In the rows, zero is written as 128.
A single turn carries every row of the set below to another of its rows. Some are shown first; where does it send the rows asked next?
Z_518: [ 95 126 131 149 139 154 157 110 142 144 117 111 160  95 119 162 106]
Z_822: [123  90 160 127 152 129 134 117 139 163 135 144 120 128 117  94 123]
Z_380: [100 122  98 111 123 112 135 146 140 150 105 146  91 104  97 134  91]
Z_430: [111 123 113 137 110  93 155 135 137 139 130 158 106 120  95 141 123]
Z_749: [108  99 117 106 155 128 115 134 138 157 105 130 104 108 109 101  91]
Z_91: [ 82 118 141 162 123 156 135 105 119 134 116 115 157  99 127 150 103]
Z_747: [127 108 151 140 125 103 155 121 147 158 148 156 124 136 107 130 137]
Z_631: [ 97 122 125 137 133 124 111 137 125 155 116  94 173 110 128 166 110]
Z_616: [107 123 119 114 120 113 117 148 137 162 104 153  94 119 107 134  78]
Z_975: [124  95 169 116 154 124 126 120 129 161 125 119 122 119 108  90 124]
Z_420: [118 137 143 138 101  93 157 136 131 147 131 154 104 116  91 151 124]
Z_155: [130 126 121 131 149 132 136 121 110 133 127  94 157 110 106 169  82]
Z_178: [119 123 135 151 134 142 144 101  94 119 129 110 156 109 108 155  89]
Z_176: [111  96 142 112 151 135 108 128 136 167 108 143 102 120 118 100  89]
Z_2: [117 128 128 130 106  96 144 142 146 158 131 164 104 130 103 152 110]
Z_259: [116 115 137 148 139 129 123 107  87 124 128 100 159 112 118 152  90]
Z_535: [117 100 140 141 129  96 153 120 135 143 148 146 124 128 107 116 147]
Z_470: [124 130 126 145 139 140 152 107 107 125 128 105 158 106 101 169  82]
Z_837: [ 86 113 137 155 121 134 107 121 107 143 117 107 162 108 134 152 110]
Z_207: [107 139 126 115 116 115 137 147 132 158 101 141  88 105  88 143  85]
Z_393: [114 112 140 103 150 132 116 137 129 168  98 119 100 102 100 104  85]
Z_255: [116  84 143 123 159 115 129 119 134 153 133 129 124 120 114  86 132]
Z_472: [126 114 169 137 126 100 152 120 125 152 145 139 127 127 101 121 146]
Z_122: [123 116 126 138 146 121 119 119  94 130 126  90 163 114 113 160  85]
Z_717: [104 127 122 135 147 136 138 129 143 154 119  95 171 102 119 171 108]

Z_631 -> Z_518
Z_178 -> Z_122
Z_747 -> Z_176
And these:
Z_535 -> Z_749
Z_207 -> Z_472

A single turn carries every row of the set below to another of its rows. Some are shown first; where does it send the rows asked next?
Z_629: [137 111 115 110 146 118 128 151 124 153 116 100 107 122]
Z_309: [109 152 140 149 162 162 113 137 128 148 153 140 111 118]
Z_693: [122 112 125 113 139 140 164 131  99 101 155 136 120 103]
Z_883: [114  98 109 132 168 133 135 132 127 148 155 120  96 101]
Z_338: [144  97  94 136 113 136 113 132 118 139 152 146  95 134]
Z_702: [174 118 114 134 127 128 124 129 135 152 155 102 119  99]
Z_387: [ 97 130 120 166 152 148 126 138 117 111 134 134 126 134]
Z_721: [148 130 140 112 110 135  96 142 105 133 159 156 118  86]
Z_374: [155 120 135 133 144 132 123 103  98 142 124 155 128  92]
Z_744: [115 120 132  94  97 147 138 127 119 113 128 141 152 111]
Z_708: [140 130 124 116 106 136 129 107 147 109 160 154 103  96]
Z_377: [125 172 133 138 160 141 131 132 105 127 134 127 136 125]
Z_920: [123  94 121 125 111 140 126 115 167 147 119 118 133 124]
Z_607: [120 124 119 129 113 157 131 112 137 128 123  89 115  83]
Z_32: [144 101 103 115 130  96 121 139 125 125 140 153 136 110]
Z_116: [103 153 112 159 141 154 101 115 120 136 142 142 147 112]
Z_545: [109 142 124 139 145 152 120 154 110 137 160 132 154 145]
Z_452: [128 122 155 104 112 125 121 155 146 109 143 105 130  97]
Z_630: [121 138 128 121  95 133  79 117 119 118 162 138 139 129]
Z_812: [ 79 114 120 110 132 143 109 132 140 122 154 120 102  94]
Z_542: [119 125 107 102 136 125 105 141 123 144 185 140 109 134]
Z_859: [146 108 116 150 107 134  91 120 104 136 131 112 143 135]
Z_265: [136 140 161 128 116 142 113 102 115 121 114 124 150 108]
Z_997: [125 138 131  98 116 144 102 132 135 154 146 101 117 147]
Z_944: [129 102 136 143 147 145 160 115 114 123 118 106 131 110]

Z_338 -> Z_744
Z_32 -> Z_452
Z_693 -> Z_997
And these:
Z_542 -> Z_265
Z_309 -> Z_116

A single turn carries every row of the set below to another of its rows. Some are shown first; where does it send the rows asked next?
Z_347: [144 123 117 109 135  99 158  93  89 128 122 131 136 140 115 127 128 161
 142 128  85 134]
Z_972: [130  85  74 112 130 106 106 120 129 156 114 125 114 135 127 160 136 158
 136 108 165 134]
Z_47: [140 120 126 162 128 135 113 127  85 177 151 169 113 127 136 144 138 144
 141  80 132 114]
Z_636: [131 143  93 155 154 122 115  93 114 119 152 124 110 134 143 158 147 164
 131 141 149  73]
Z_89: [133 121 127 163 127 132 112 133  80 175 149 167 113 121 138 143 136 143
 144  85 125 117]
Z_845: [128 148 115 151 141 114 141 113 133 115 142 129 104 161 142 151 133 156
 119 143 141  77]
Z_509: [143 133  94 163 158 121 100 111 100 119 143 115 121 155 139 162 150 166
 138 125 158  76]
Z_300: [118 144 112 160 143 106 132 105 134 102 134 129 102 160 126 150 130 175
 122 142 138  98]
Z_252: [137 116 118 106 137 110 160  93  94 129 120 138 140 153 118 134 130 160
 142 127  85 143]
Z_534: [135 146  99 156 145 131 128  93 110 123 158 107  85 161 150 143 134 145
 127 121 132  90]
Z_314: [131  81  81 112 128 106 101 127 137 149 117 125 120 150 129 158 132 158
 141 115 161 138]
Z_496: [149 124 120  98 136 101 163  94  89 137 125 144 131 144 121 138 131 166
 149 129  90 134]
Z_714: [144 120 121 107 128 103 161  96  95 136 118 133 135 146 119 131 127 166
 138 134  89 145]
Z_960: [141 119 122 162 124 133 118 123  78 184 148 164 118 125 136 143 136 142
 140  84 117 122]
Z_395: [136 122 133 160 126 133 123 130  80 175 137 159 102 121 142 135 140 148
 147  82 122 121]
Z_415: [131  77  80 118 130 108  99 128 132 162 117 136 129 152 127 164 133 156
 135 118 153 131]
Z_376: [123  72  86 113 135 109 101 119 136 159 116 123 124 148 135 156 134 149
 144 119 150 135]
Z_381: [129 124 120 158 114 126 109 134  82 179 142 171 117 126 146 141 135 139
 137  90 116 117]
Z_650: [130 155 121 150 143 107 131 113 133 109 144 123 100 152 125 149 128 169
 115 142 139  88]
Z_934: [128  86  82 111 125 108  98 123 131 146 114 123 126 152 130 159 132 163
 134 117 160 134]
Z_795: [142 128 125 114 137 103 160  91  90 135 124 130 133 141 114 126 129 164
 140 130  81 133]
Z_524: [138 152 109 157 149 127 125 100 106 129 163 105  89 161 130 142 126 142
 117 112 135  87]
Z_46: [143 114 128 114 136 109 171  98  93 137 118 135 130 156 124 130 135 155
 127 126  91 139]
Z_241: [142 120 126 159 123 136 108 125  77 180 146 172 115 124 139 139 143 145
 141  96 115 125]
Z_759: [131 142 103 150 160 123 104 106 109 111 151 108 112 140 136 160 147 167
 136 124 153  80]
Z_572: [144 155 111 162 149 127 129  86 105 128 163 118  89 161 126 133 136 130
 117 121 136  97]
Z_962: [137 120 121 107 135  99 166 100  91 128 108 126 141 137 114 130 132 160
 139 125  97 128]
Z_649: [130  76  86 115 129 113 102 123 132 154 118 133 134 147 132 165 134 161
 142 115 160 140]
Z_769: [128  84  81 120 127 104 108 124 136 154 109 137 134 143 126 163 149 162
 127 127 156 136]
Z_696: [139 116 117 161 129 142 115 120  69 180 144 162 109 127 145 148 152 151
 139  89 123 126]

Z_376 -> Z_496
Z_696 -> Z_769
Z_650 -> Z_524
And these:
Z_649 -> Z_714
Z_252 -> Z_241
Z_395 -> Z_972
Z_89 -> Z_314
Z_572 -> Z_509
Z_845 -> Z_534
Z_47 -> Z_934

